One turn sends every row of this set to another row. A few are shown first. Where does it send the rows asked after them?
pasi: [ 21  18  -1  18 -24  15  -2   6  10 -13 -12 -49   1 -14   4  17   1 -42
  -8   8   6 -15  15 -10 -44  -8  29 -22  -1  -2   1 -16  12 -16]
kod: [ 20  11  20  -5 -34  52  24  -9  10  10  -9   6   1 -25 -17  20  14  -9
   5   9 -29 -18  -9  -3 -14  25   6   3  -1  -6   0 -30  13 -33]
Lis: [ 35  18   5  -2 -28   2   6   2  -1  21 -19 -13  15   7 -14  14   0  -2
 -14  12  11   7   9   6 -37   5  27 -27 -15   0 -11 -27   0 -47]
Fal: [  0 -42 -17  50   3  17  14  -3 -22   7 -13 -13  10 -43  -2   3  31 -25
  21  -4 -19  27 -10  10  -1   4  26  12  -5  -5  -3   8  13 -16]
Taba: [ 21 -25  -3  26  10  21  -5 -22   9 -30 -20 -47   6 -38 -16  20   2 -36
  -6 -25   3 -14  16  -2 -34   1  30 -25  23   1 -12  -9  13 -17]
rukud: [ 17  -2  10  36 -46  16 -14 -16  10   2 -26   8  24 -24 -19 -16  -4 -31
 -13   9  33  -5  14   0 -25 -23  13  -9  -5   3 -11 -17  21 -31]
temok: [ 12 -23   4  27 -25  -5  36  -5 -14 -21 -17 -17   0 -15   5   7 -18  -5
   8 -11   0 -22 -17  -7 -17  27  35  21  14   6 -16   7  -6 -11]
Suraz: [  8 -16  -5  12 -14 -16   1 -11   5 -25   9 -42  12 -17  -7  23  16 -29
 -21  -1 -10   5   8   4   7  15  53 -10 -34  18  -9 -16   4 -33]
Meb: [ 37 -33   3  16 -11  18  13 -39 -25   0  -3  15  32 -17 -34  32 -15  -7
   1   1   5 -17 -28   5 -18  26 -13   6  -9   0   6 -26  23  -5]
tup: [-12   0 -11  18 -40  -2   2  -9  16 -26 -19   7   5 -25  -2  27 -11 -31
   9  25   8   8  -8  29 -17  12  -6   9 -23   1   7 -10  25   0]
molip: [ 20  20  22  -7 -34  47  25 -18  10   7  -3   3   8 -20 -12  15  19 -14
  -6  15 -29  -7  -1   6 -10  24   7   7 -16  -6 -13 -28  10 -40]
ninim: [ 23 -33  24  50  -1  23   5  -4 -16 -45 -14 -48  17 -10 -27  11 -18 -12
   2  -6  11   9  -5 -18  -4  11  27   9  -5 -13   5 -39  -2 -15]
meke: [  6 -18  12  28  -2   7 -19 -22 -24   8  -9   2  -9 -13 -10  20   1  -5
   5   1   7  -5 -14   2 -13  18  44 -13  33 -33 -17 -19   2 -11]
Nipi: [  6 -33 -17  -5 -17  -3   2 -31  16   3 -29  19  20 -28 -30   7  10  -4
 -13 -20  16  28   2  27   1   6  15  -8  -5  -5 -37 -31  28 -25]
tagob: [  7 -49 -14  44   7  20  22  -9 -19  10  -1 -17  22 -42   1   7  28 -31
  23  -7 -10  28  -7   7   6  16  27  11  -6  -8 -15   0  19 -22]
dud: [ 16 -36  13  32   7   9  26 -15   3 -25  -3 -29  35 -39  12  -4  12  -7
  14   8  14  44 -16   9 -23  11 -18   2  -9  -2  -1 -34  20 -15]
Doni: [ 34 -40   2   9 -19   9   3   4  -4 -25   4  -3  52  -6 -10  -1  11 -22
 -18   7  14  24 -30  -1 -16  10 -12 -29   4 -23  -8  -4   4 -32]
viga: [ 17  14  12   9 -47  39 -14 -16  -4  -1  -2 -13 -10  -8 -36  23  25 -13
   8   0  -5  -2   8  -3   5  43   9  12  -1  16 -13 -17  28 -24]
giva: [ 13  -6  27  -4 -11   5  13 -53   3  10   3 -28   6 -29 -18  -7  25 -37
  -6  -5  22   9  20   6 -12  12  14 -16 -17  -9 -11 -51  27 -10]
nopel: [ 26  -9  10  10  -3  11  14 -13 -19  20 -27   4  17  -4 -35  11   5  24
  -8 -14   6   7  -4  17 -28  18  10 -27  -8  10  -9 -31  -4 -50]
geg: [  2 -27  17  42  -5   8  -2 -16   5 -28   7 -39  25 -37  -2  21   3  -6
  13  -7  18  26  -4  -7 -17 -27  18   0   4  30 -10 -35  16   0]
sunu: [ -3 -29 -15  29 -33  24  13 -16   5 -35  -7   3  10 -42 -13  44 -12  -3
   6   7  -2  -9  -2  20 -19  10  18  17 -24  -2   9 -23  47 -22]
Sanos: [ 11 -12   4  40 -23  10  -5  -9  17 -15 -15 -19  35 -35  -3 -19  29 -24
 -10  11  28  40  12  19 -19 -11  14 -14   0 -17 -15 -41   3 -37]
poge: [  0 -32 -10  28   1  25   8  -7 -18  -1 -14  -4  22 -29 -11  23  13 -18
  18 -19  -7  21  -7  20  19 -25  14  -1 -22  -3 -11  -5 -12   6]
Viza: [  1 -31   1  21   4  18  10  -7 -13   1  -4 -14  28 -28   1  23  16 -25
  25 -14   5  20   0  10  24 -19  18  -4 -20   1 -22   0 -14   9]
gupum: [ 15  11   4  -1 -49  47 -14  -7   9  -1 -10  -7 -14 -15 -33  19  33  -3
  14   4  -7  -1   1  -4   4  35   4  -2   6   8 -10 -20  24 -18]
mivut: [ 37 -24  21  30 -43  12  13 -19 -17 -26  26 -32  19  -5   7   3  24 -18
   5   3   2 -14 -17 -24   0  15  13  16  -8  -8 -33 -34  20 -16]
nub: [ 52   3 -16  23 -24  15  -1   3 -15  -9 -31 -34   3   9 -21  28  10   3
   2  -8   3  -8   6  -8 -34  39  23   1 -15  -1 -26 -32  22 -45]
sufid: [ 16   2 -12   1 -28  -2 -23 -28   3 -21  -9 -11  -5 -56  20   3  26 -10
  -9  15  -9  -6  -2  16 -25  14  27 -11   2  21 -20  -7  15  -6]
fid: [ 19 -47  14  26  -6  11  27  -6  -6 -16 -12 -20  17 -27   6   0 -11   5
  35   4  -3   8 -17  -5 -40  10 -14   2 -12  20  -3 -18  36  -2]
Fifu: [ 45 -19  -7  18 -24  28  14  -7 -22 -55 -25 -32  -3 -30 -15  -6 -18 -14
 -16  -1   6   4 -16  -9  -5  36  15   1 -29  -6   2 -35  13 -30]
kofen: [ 19 -28  -4  40  -9   0  28 -27   9   2  -7 -12  55  13 -23  11  23 -28
   3   4  13 -10  19  14 -15  25  -6   8 -27  -8 -12  -7  14 -30]
Sabib: [ 33   6 -12  36 -17  -1  -6   2  -8  -5 -30 -24  -7   0  -9   6  12  10
  -1  -5 -21   0 -11   6 -26  24  19  -6  10  27 -40 -24  -9 -32]
Mukib: [ 12 -24  -8   5 -28   2   1  -6  10 -12  -3 -19  14 -56  -2  17   7 -10
  20 -14   9  27 -14  12 -19 -23   1 -18  -7  42 -10 -42  29 -10]
zefik: [ 41 -25 -13  12 -21  26   1   4  -8 -18  -2 -18  33   2 -26  26  15 -14
 -11  -2  20  13  -7  -8 -23  20  -7 -17 -26 -29   5 -29  45 -46]
ripi: [ 20 -14 -12  15  -9  13   5 -18 -17 -14 -13   7  12 -26  -2  23  26  -3
   0  -7  12   2 -23  19 -11  25  22 -17  18 -47 -39 -39 -14 -14]

Doni -> Fifu
sufid -> Nipi
And these:
molip -> tagob
Fal -> gupum
nopel -> fid
Suraz -> giva
zefik -> ninim
tup -> ripi
dud -> nub

One turn sends every row of this set to another row. A few are shown first. Where does it send the rows asked after them?
gabil: [ -3 -16  -7 -25  29 -14  -9 -12  42 -22  -6  -7 -45  28   5  -8]
Suda: [ 39 -20  -4 -14   8  -1 -17  -9  43 -19  -3  31  -9  24  23 -36]
bokup: [ 17   0  24 -20  21   8   5 -21  46 -33   9  15  -7 -35   4   6]
nuzev: [ 14  -3  -2 -18   8   7 -22  11  26 -26 -24 -33 -23 -34   8 -22]
Pamen: [ 25  -5  11 -38  22  12  21  11  18  14 -23  25   4  -8  14 -34]
Zum: [ 30  -1  -8 -53  25   2  33  14  22   6 -16  16 -10  -7   3 -26]
gopi: [ 15  10   0 -51  20   4  20   9  18 -21 -29 -27 -17 -19  -1  -8]
Rinak: [ 51  13   5 -18  24  -6  -1  -7  38 -32  15  17   2  -8  34  -7]
nutot: [ 20 -25   6 -31  20  -7 -22 -13  42 -20  -9   0 -46  29   2 -28]
bupu: [ 21 -10   3 -10   2  12 -24  12  41 -24  23  -8 -17 -29  21 -37]
nos: [ 44  26  -5 -18   2  -8   9  17  25 -16  -6  -7   4 -25  17  -4]
vukat: [ -1   2 -13 -17  39 -11  -3 -20  29 -23 -16  16  -7  -4 -21 -15]
Masog: [  2   0 -13 -21  18 -10   0   9  59  -6  21 -25 -19   5  32 -20]
didi: [ 29 -28  -9 -33  20  -2   0   7  34  11  -9  26 -31  10   3 -47]
fop: [  2 -27  -7 -27  17   6  -5   7  32   4  -5   8 -26  15  19 -54]
Tolug: [ -3 -16  -8 -48  25   4 -10 -10  45 -14  16 -13   7 -11  -1 -35]
ragom: [ 30 -28  32 -52  -1  24  -1  10  28 -12   8  -1  -7 -18  19 -25]
Fod: [ 32  -6 -13 -21  -9  11   4  30  33  -9 -16  -1 -12 -32   6 -36]
zudu: [ 18  -8  25  -5  27  21  -4  -4  15 -11   3   7  11 -35   7 -18]
luz: [ 22  -6  24  -6  22  -1   4  -3  10 -16 -39  29 -16   8  15  -7]
kar: [ 10 -13  24 -19  11   0 -13  21  43  -7  31   7 -38  18   9 -17]
lidu: [  1  -1  19 -33   9  -6 -15  -2  57 -38  25  10 -29  -8   5   2]
Dizu: [ 18   8   9 -44  31   2  17   0  16 -17 -31  -1  -4 -27  -9   6]
Lozal: [ 23 -16   1 -56  21 -13  18 -10  23 -13 -15 -11 -20  14 -22 -16]
Kopen: [ -2  -4   6 -22  30  -2  37  -4  43   6 -24  13 -28   1  17  -4]
fafo: [ 37  -2  -5   1   9   2 -25  10  34 -20   3   1  -7 -36  29 -28]
veno: [-31  -3  -2 -37  22  -2   5   8  30 -12 -29   1 -15  -5  15 -12]
viv: [ 41   0  29 -16   2   9   9  14  23 -23 -10  19 -35 -22  -7   1]
Tupub: [ 28 -21   1  -3  10 -11 -25 -14  43 -43  -5 -14 -20  12  27 -21]
nakan: [ 36  11  19 -23  30 -17   8 -10  41 -25  -3  11 -29  16  12  20]
Zad: [ 15 -32  -8 -39   3   6   6  14  32 -16 -23 -21 -30 -15 -13 -37]
Basas: [-15  -8  12 -21  22  15 -19  18   9  -7  -8  -5   4 -15  13 -27]
kagi: [ -2  -6  -5 -29  19   2 -18   2  30 -38  -5 -27 -21 -33  -8  -8]
vit: [ 15  17 -11  -2  22 -19   7   8  49 -23   6   0 -37 -14 -15  -1]
sare: [ 40  -4   0 -44  19 -10  10 -12  27  -6  -5  28  -3  27  -4 -20]
Lofa: [ 33  10   4 -12  14 -20  -5  -7  29 -39  -3 -30  -7  -5  21   7]
sekot: [ 34   4  16 -35  26 -11  -8 -24  40 -42   3  -2 -23  25  17   2]
ralod: [ 22 -14  21  -6  26   4  22  10  36  16   8  14 -38  15  15 -15]
deg: [ 52  10  26 -13  10   3   0   6  42 -13  18  22  -9 -10  34 -14]
Timuv: [ 19 -18  24 -24   9   7   1   9  29  -2  -9  -3 -11  16  56 -20]

lidu -> Basas
nutot -> fafo
And these:
vukat -> Masog
nakan -> kagi
Zad -> Suda

